Look-ups in named tables: a row name and a column name give one cell, copied from the table.

Table koneb
,sus,bota
fepan,64919,49082
maza,66588,38979
vun,59467,42581
pevatom,63716,36104
rano,56065,22426
nat,66773,38364
lup,71156,38182
bagen,34133,40535
kulubo,62088,65710
rul,30898,98537
fek,44172,29284
nugu,37912,86960

What is the sus of nat in koneb?
66773
What is the bota of maza in koneb?
38979
What is the bota of nugu in koneb?
86960
What is the bota of fek in koneb?
29284
What is the bota of fepan in koneb?
49082
What is the bota of rul in koneb?
98537

ralide =
cols = zubasak, sinase, tov, vol, febi, zif, tigoto, luf, rofi, lum
tul: [0.66, 0.66, 0.67, 0.66, 0.70, 0.70, 0.74, 0.75, 0.55, 0.53]
femoz: [0.69, 0.73, 0.68, 0.73, 0.76, 0.70, 0.77, 0.74, 0.62, 0.65]
gogu: [0.68, 0.68, 0.68, 0.71, 0.79, 0.59, 0.70, 0.54, 0.56, 0.44]
bogen: [0.79, 0.76, 0.76, 0.76, 0.71, 0.68, 0.65, 0.60, 0.23, 0.71]
tobad: [0.73, 0.69, 0.72, 0.69, 0.65, 0.70, 0.67, 0.69, 0.31, 0.63]
vuk: [0.67, 0.68, 0.67, 0.69, 0.73, 0.70, 0.76, 0.75, 0.58, 0.53]
sev: [0.72, 0.75, 0.69, 0.74, 0.68, 0.71, 0.68, 0.70, 0.49, 0.84]
suz: [0.65, 0.62, 0.65, 0.62, 0.61, 0.63, 0.62, 0.62, 0.47, 0.57]
zoser: [0.46, 0.43, 0.50, 0.44, 0.53, 0.50, 0.54, 0.52, 0.80, 0.31]
puf: [0.67, 0.65, 0.67, 0.66, 0.69, 0.70, 0.73, 0.75, 0.53, 0.54]

femoz, sinase -> 0.73
tul, zif -> 0.70
tobad, zubasak -> 0.73
bogen, tov -> 0.76
bogen, lum -> 0.71
suz, zif -> 0.63
femoz, vol -> 0.73
tobad, tov -> 0.72
tobad, rofi -> 0.31
tul, lum -> 0.53
bogen, luf -> 0.60
vuk, febi -> 0.73
sev, rofi -> 0.49
femoz, zif -> 0.70
sev, zubasak -> 0.72
zoser, febi -> 0.53
vuk, tov -> 0.67
Row with the largest tov: bogen

fam:
,giragur,razi,puris,tisa,vubu,mol,gek
kez,797,341,-320,-221,270,-87,177
labaku,-497,-69,752,414,180,139,321
kateb,769,890,951,-183,-226,758,-129
mizagi,660,-29,-593,741,998,156,-275
zusimus,609,-21,-541,-599,-495,182,70
fop,340,306,412,245,336,313,296
vosuf,549,-510,595,350,240,83,169
tizemi,-512,-204,-577,-263,491,160,-338
lazumu,-171,171,669,867,-584,285,398

zusimus, vubu -> -495
tizemi, tisa -> -263
tizemi, mol -> 160
kateb, tisa -> -183
kez, mol -> -87
zusimus, razi -> -21
vosuf, puris -> 595
kez, vubu -> 270
kez, tisa -> -221
fop, giragur -> 340

Table rer
	bazabaf	zazumug	gov	damal
peb	0.5	0.5	0.5	0.4
lafugim	0.3	0.5	0.6	0.4
mul	0.4	0.5	0.6	0.4
nofime	0.2	0.5	0.7	0.4
vigi	0.3	0.5	0.6	0.4
nupo	0.9	0.4	0.1	0.6
zezate	0.3	0.5	0.6	0.4
zifonas	0.4	0.5	0.5	0.4
digaliz	0.4	0.4	0.4	0.4
fubano	0.8	0.4	0.2	0.6
sikosop	0.1	0.5	0.7	0.3
mekudep	0.2	0.5	0.7	0.4
navob	0.5	0.5	0.5	0.4

navob, gov => 0.5
peb, bazabaf => 0.5
zezate, damal => 0.4
nupo, damal => 0.6
fubano, bazabaf => 0.8
vigi, damal => 0.4
zifonas, gov => 0.5
fubano, zazumug => 0.4
sikosop, gov => 0.7
fubano, damal => 0.6
navob, bazabaf => 0.5
lafugim, gov => 0.6
sikosop, zazumug => 0.5
digaliz, damal => 0.4
lafugim, zazumug => 0.5
sikosop, bazabaf => 0.1
nofime, gov => 0.7
peb, zazumug => 0.5
digaliz, zazumug => 0.4
mul, bazabaf => 0.4

